In the rows, zero is written as 128.
Each named move below is a turn or a mirror, shown by a few rows before and after it. Which moves, in which order, take the first row of each later pair to the second? The first pair is answered.
E:
[150 146 171  97 116 133 145 125 110 135 102 114 122 159 152 136 133 138
 105 139 154 176 130 169 146 130 120 185 137 118 135 148 105 146 129 125
 152 163 140 143 140 142 111 135 130  76] |-> [147 128 170 100 121 139 147 120 121 114 116  90 119 154 156 141 116 139
 110 139 150 176 130 153 147 134 122 198 111 133 139 153 109 123 132 135
 139 151 130 134 128 132 105 129 131  69]
[101 122  97 114 129  76 116 120 156 116 143 130 126 132 125 128 133  89
 155 101 126 123 110  94 132  82 118 123 106 119 143 119 169 137  98  98
 124 115 159 182  91 142 129 106 121 135] |-> [ 95 138 100 117 122  80 111 123 156 114 141 136 128 133 127 120 142  86
 155  97 127 123 111 108 129  83 116 123 116 111 148 114 167 142 100  97
 128 118 156 188  95 141 130 101 125 136]
[134  79 113 152 123 119 139 100 123 108 166  77 134 115 105 100 144 107
 121 112 133 114 117  51 116 130 151 123  93 145 129 147 178  74 155 126
 105 103 124 101 119 114 133 108 118 129] |-> [143 123 122 137 114 100 143 127  80 184 127 128 149 115 111  86 205  91
 121 114 142 101 108 111 106 115 144  77 155 111 138 114 140 131 161  93
 139 145 138 139 152 133 125 122 119 159]
[115 163 112 117 132 127 113 135 128 139 117 192 157 152  94 134 127 106
 101 106 140 116 125 132 118  73 117 139 144 100 108 109 125 151  91 116
 132 128 186 146 109 125 114 164  96 133] |-> [111 139 105 126 139 134 116 120 151 103 146 171 146 152  88 139 103 121
 114 106 127 130 132  99 125  89 114 169 107 114 108 121 141 117  85 136
 110 105 186 125  91 112 119 153  88 121]
P:
[126 116 126 118 128 131 131 131 112 126 128 162 114 120 156 121 118 122
 142  93 131 175 145 126 141 100 137 156 109 140 147 104 135 135  94 156
 121  79 164 113 133 142 140 135 131 103] |-> [138 109 144 136 146 141 129 140 145 101 131 130 107 115 126 131 104 120
 138 122 144 140 117 125 117 105 143 146  87 115 124 124 120  92 140 164
 116 110 142  89 171 128 152 154 137 108]
[156 159 131 144 117 143 115 125 107 136 115 144 115 132 129 157  96 117
 113 153 120 130 140 163 126 128 135 138 126 143 141 140 123 140 155 148
 136 111 106 115 172 134 105 165 116 103] |-> [132 143 110 129 105 118 143 128  99 135 139 142 124 144 149 128  97 128
 122 143 128 158 147 144 145 135 155 149 117 157 150 131 129 141 132 148
 120  90  98 120 139 153 115 136 120  91]
[102 101 129 130 101 131 144  73 110  80 140 122 106 133 111 153 111  92
 150 128 113 122 130 134 137 140 113 137 111 127 111 130 151 133  88  83
 131  97 145 145 105 137 136  83 127 134] |-> [119 105 140 147 114 143 132  74 122  70 137 124 107 118  96 167 110  79
 139 143 118  95 118 139 120 139  97 128 110 122  92 144 146 115 110  89
 138 111 142 134 127 123 137 110 127 141]
A:
[ 91 140 124  82 129 113 126 147 121 118 153 129 116 141 151 110 161 121
 119 101 154 122 125 126 148 129 141 134 137  96 152  97  97 158 113 109
 142 129 135 147 109 142 129 125 127 150] |-> [109 136 126 106 137 111 132 151 115 127 130 128 112 126 140 114 172 111
 109 106 155 107 117 136 119 140 142 105 147  82 147 102  94 158 143 107
 146 148 121 141 137 138 121 133 128 160]
[141 135  98 162 151 130 130 136 157 142 125 150  97 124 150 168 130 152
  91 180 135  94  83 149  99 142 125 145 125 120 130 115 142 132 140 153
 155 152 164 120 152 145 161 152 139  92] |-> [122 130  86 153 151 114 124 124 167 125 147 139  90 119 150 163 135 156
 101 178 134 106  81 122 100 125 129 159 109 134 126 118 155 117 132 158
 142 131 165 122 133 143 169 141 132  84]
[137 119 106 144 132 105 131 102 142 135 129 105 118 141  90 130 148 134
 129 126 171 104 138 103 110 122 134 145 120 121 130 114 128 142 157  80
 143 134 118  81 161 126 128 103 134 148] |-> [114 123  99 124 121 101 121 109 149 127 155 112 126 153 109 124 143 142
 135 118 172 126 145  95 129 102 137 173 106 123 136 119 136 141 134  81
 133 114 135  94 124 127 134  94 133 127]
[135 109 142 194 108 138 131 128  87 157 106 118 110 125 124  82 152 138
 118 105  97  94 116 100 137 173 125  71 131 147 124  99 134 164 129  93
 137 111 111 131 143 122 147  79 126 159] |-> [110  93 125 174  97 128 122 124 112 129 146 108 118 133 133  78 140 135
 129  96  95 109 120  73 153 153 119 106 107 160 132 105 150 161 102 102
 120  82 122 143 101 121 165  71 121 144]
Pairs:
(2 to 3 moves a pair)
[160 108 120 122 134 130 121 115 133 113 170  67 118 123 181 156  85 120
 129 126  86 133 116  90  90  87 121 134 107 167 139 143 212 129 106 139
 113 167  93  83 152  85 104  92 122 150] |-> [175 151 125 113 131 127 120 134  99 164 133 112 131 120 182 157 123 115
 127 115  82 129 118 129  74  82 115 106 155 153 146 124 209 178  92 113
 141 178 101 112 161  97  95 103 126 171] => P, E
[122  96 119 178 137 127 121 128 131 103 119 121 125 125 119 157 119 126
 103 107 109 129 134  84 117 174 125 137 104 139 113 141 162  87 126 139
 125  85 123  89 119 117 137 126 124 112] |-> [ 94 133 106 120 120  99 119 138 116 130 146 156 145 140 142 119 157 126
 116 102 127 153 133  98 138 119 117 146 129 125 135 131 149 135  83 123
 127  79 150 143  75 134 144 116 132 115] => E, A, A
[136 151 148 124 161 152 124 129 148 126 132 126 132 119  99 172  99 126
 123 127 113 108 124 144 108 118 121 123 122 122 132 119 136 144 114 135
 143 127 138 120 148 113 113 139 110 121] |-> [132 152 136 127 149 148 129 122 130 135 130 147 137 121 111 160 106 132
 126 110 108 133 141 142 117 118 130 132 128 128 145 105 147 162  96 135
 147 110 145 129 130 123 117 132 117 120] => P, P, P
[ 96 140 108  84 124  73 126 142 121 143 138 157 144 129 141 101 174 137
 152 101 138 144 139 118 166  91 138 147 139 154 126 126 137 152  70 125
 142  94 155 161  86 128 131 115 140 130] |-> [151 138 160 124 159 104 126 163 127 153  90 138 130 117 106 123 176 134
 131 133 153  72 111 160 126 129 136  92 152 114  92 137  93 124 159 129
 160 168 124 124 174 122 127 153 146 165] => A, P, P
[139  86 168 134 163 140 156 158 116 133  81 111 152 107 129 118 100 170
  76 118 168 116 149 177 138 170 174 109 177 128 135 130  90  99 207 146
 142 160 104 119 191 106 155 116 130 127] |-> [109  41 143 136 151 140 143 141 154  75 134  79 138 109 129 114  74 172
  90 107 165 128 136 123 139 158 172 148 127 152 128 144 128  63 188 161
 118 122 110 104 142  93 171 108 130  98] => E, A
